128 stands for zero in the data rows.
Some points, one per row:
[ 67 149 117  80 161 122 117 166 128 131]
[ 98 120 159  80  77  97 147  60 180 140]
[186  57 191  96 133 156 104  86 153 197]
[ 92 143 124  94 126  76 122 143 104 108]
[102 181 166  54 104  77 106 139 116  50]
[ 94 134 105 132  64 106 118 128 129  91]
[166 146 101 199 150 112 125 150 117 154]
[101 133  78  97  65  94 163 106 125 130]
[192 121 161 124 209 177  54 144 193 117]
[247 112 127 172 240 128  80  70 128 166]
[176 126 200 156 167 255  54 149 175 121]
[ 42  96 139 185  63 157 246 136 164 159]
Here are 10 more points, each followed by its number:
[179 147  68  89 161  62 115 104  79 122] 0
[174 199 141  95 200 189  33 102  64  85] 1
[116 114 139 174 104 224 145 151 163 128] 2
[146 119 175 142 102 190 170 157 138 134] 3
[121  81 135 132 119 129 150 119 149 163] 4
[ 46 130 141  79 136  91 129 192 133 144] 5
[164  58 136 191  66 145 174 119 107 154] 6
[118 119 137 103 142  88 123 118 115 161] 7
[147 108 171 131 127 111 116 132 164 135] 8
[139  77 208 141  45  78 138 111  85 131] 9
Which two of these numbered points are nearest to each point below by angle, seen from the average point of the first points? Their numbers follow each, nearest first.
[ 61 152 128 157  98 195 100 154 147 112] > 2 3
[ 98 166  98 162 164 159 152 140 151  90] > 2 1
[139 144 200 129 114  78 170 139 165 176] > 8 9
[147 164 136 117 173 147  85  92  73 144] > 1 0
[114 149  89  98 100 105 148 107  94  90] > 0 7
[130  71 165 108 103  96  90 118 153 158] > 8 9
[100 153 128  84   3  88 181 138  41 109] > 9 6
[152 112 153 144 157 198 165 121 109 123] > 3 2
[166 138 175 107 128 139 117 152 145 137] > 8 3
[ 88 106 162 116 135  98 112 198 137 155] > 5 7
[148 123 134 127 164 158  90 119 153 126] > 1 2
[138  72 164 152 159 149 180 158 141 184] > 4 3
[ 91 116 131 113  87 148 139 132 156 153] > 4 2
[127 105 116 151 128  87 146  95 158 114] > 4 6
[ 97 117 156  63  92  84 161  43 147 178] > 7 4
[146 162 134 137 172 180  63 106 113 106] > 1 0
[100 163 160 154 161 145  97 128 113 111] > 1 2
[125 134 120 127 147 165 130 144 164  85] > 2 3
[148  90 126  99  75  75 137 128  91 131] > 9 7
[ 60 181  96  82 111  93 135 168 147  86] > 5 0
[132 102 123 143 143  70 148 104 131 138] > 7 0
[188  83 131 190  75 157 152 129 138 147] > 6 3
[191  72 142 203  89 153 140 123 126 157] > 6 3
[ 89 153 165 105  78 105 156 106  94 125] > 9 7
